The same turns and mirrors carry the whole set onto itself, and each row onto the other rows of its family. Which rows share a family with each named row? Give them in list order.
These 28 rows form 7 families of 4 rows each.
tak: 10 31 14 -16 11 -16 24 5 -8 5 -9 6 0 -14 17 9 -24 -33 -29 -3 -4 -23 18
 21 -41 -9 -28 22 4 14 29 -5
Gem: 4 -24 -3 -31 1 12 15 11 -4 15 -5 -30 15 -33 37 8 -21 -25 -4 8 39 -22 27
 0 -4 9 -32 4 -14 25 40 -1
kinet: 10 24 18 -7 1 -13 26 9 -9 12 1 9 -6 -6 20 19 -8 -36 -30 -1 -6 -25 23 19
 -37 1 -31 29 7 16 20 -8
mez: 1 6 2 -20 -6 -14 14 -9 -36 8 -1 6 -13 -16 34 -2 -11 -32 -9 -18 4 -3 21
 23 -44 -9 -15 -2 25 5 11 5
zur: 1 -18 -11 -38 7 16 17 10 -1 15 -7 -17 15 -20 31 12 -10 -16 -12 9 39 -20
 24 -3 -6 1 -46 15 -16 28 38 0
sov: 14 -43 5 -14 1 20 1 6 -2 -4 -12 -26 -9 5 21 -10 -23 -18 -9 -8 24 -30 12
 14 12 3 -22 19 2 29 26 -2
gome: 6 -19 -6 -36 7 11 2 4 -4 10 -1 -27 16 -31 41 4 -16 -16 4 6 35 -24 23 -10
 1 0 -34 12 -13 28 36 4
mafe: 16 -42 -4 -10 3 25 7 2 -12 -6 -3 -25 -2 8 31 -9 -19 -16 -8 -11 17 -37 8
 11 9 1 -22 26 12 22 25 5
fuvub: 2 -23 -6 -30 1 16 8 9 -7 16 -3 -26 12 -39 38 11 -15 -24 0 4 36 -18 27 -4
 -2 -2 -40 18 -12 30 29 -7
Sano: 12 3 -3 -18 -4 -19 13 -5 -31 13 2 8 -13 -7 28 -9 -5 -27 -9 -23 4 -1 22
 19 -36 -18 -11 -4 17 3 20 10
lemok: 7 29 21 -16 -3 -15 21 5 -2 5 -5 0 -3 -13 24 15 -22 -38 -28 -5 -9 -24 22
 17 -36 -7 -31 29 0 22 15 -6
Rigi: 8 -1 -1 -18 -5 -8 14 -8 -36 12 -6 10 -14 -12 31 -9 -13 -34 -9 -13 5 3 24
 19 -42 -18 -10 -4 19 6 15 3
sape: 4 22 24 -21 8 -14 25 6 -10 4 -6 4 -6 -12 22 12 -17 -35 -33 7 -9 -28 29
 21 -38 0 -35 26 6 20 13 2
Kas: 13 -37 3 -16 -3 25 1 2 -9 -12 -9 -22 -5 8 24 -1 -23 -17 -1 -9 28 -41 4
 15 5 5 -16 16 4 20 33 2
Zose: 11 21 17 -8 3 -13 24 7 -7 5 -3 7 0 -10 20 19 -17 -36 -33 2 -8 -30 18 9
 -39 -8 -33 31 6 16 17 -1
bik: 14 29 13 -25 8 -8 27 4 -9 8 -8 2 10 -10 20 20 -19 -32 -26 -5 -4 -29 21
 10 -45 4 -40 23 7 16 21 -1
Ner: 6 -41 12 -13 -3 21 3 2 -21 -15 -5 -19 -11 -4 37 -16 -30 -16 -4 -10 22
 -34 15 16 11 -3 -15 20 6 22 26 6
gov: 16 -34 6 -10 -3 27 2 4 -11 -20 1 -27 -9 5 28 -3 -24 -17 -4 -5 30 -30 9
 12 7 -4 -20 21 1 28 19 2
Tuk: 5 -23 -10 -27 12 20 15 6 -4 7 -8 -25 8 -31 43 7 -8 -18 -5 3 40 -24 29 0
 -1 5 -47 14 -8 28 34 -3
gos: 7 -21 -7 -34 1 8 11 11 -5 11 2 -25 17 -32 37 10 -12 -22 4 2 41 -18 29 -4
 -4 1 -39 17 -17 28 34 5
gep: 9 -26 -9 -41 6 13 11 8 -5 25 -11 -25 8 -29 42 7 -16 -20 -11 1 36 -28 31
 -6 -2 1 -36 13 -8 25 38 4
ris: 4 4 9 -10 -11 -11 11 -1 -40 3 5 9 -11 -18 20 -3 -6 -29 -7 -18 5 -1 17 19
 -39 -15 -17 -4 13 5 13 2
Ratir: 9 4 7 -16 -12 -17 10 -2 -27 9 -3 21 -13 -11 25 -2 -19 -36 -11 -16 0 3 17
 17 -35 -9 -10 -6 14 4 18 9
loso: 5 22 11 -19 4 -11 30 1 -1 14 -12 4 1 -5 25 10 -18 -41 -23 -2 -14 -28 26
 20 -41 1 -28 30 8 16 23 2
siba: 15 -1 7 -8 -11 -6 14 1 -31 5 -1 15 -26 -17 26 -8 -12 -37 -2 -17 5 -5 26
 27 -32 -11 -7 -5 16 6 13 9
tepez: 12 -45 5 -21 -5 24 0 7 -17 -12 -2 -19 -6 0 34 -1 -20 -17 -3 -9 25 -34 20
 13 13 8 -26 26 12 28 22 3
dimat: 17 -41 4 -17 -3 22 5 1 -10 -9 -10 -27 -7 6 29 -12 -22 -18 -8 -15 17 -39
 13 21 12 3 -24 20 1 24 23 -1
povo: 9 4 8 -19 -2 -10 11 -10 -38 9 -3 17 -18 -5 29 -6 -1 -30 -9 -17 11 0 22
 16 -43 -8 -17 -1 15 7 14 10

Which other rows belong to the same family as ris? gov, gep, loso
Which other rows belong to the same family as Kas? Gem, sape, povo
Which other rows belong to the same family as Zose? Rigi, gos, dimat
Which other rows belong to the same family as Sano? mafe, fuvub, lemok
Which other rows belong to the same family as kinet? mez, sov, gome

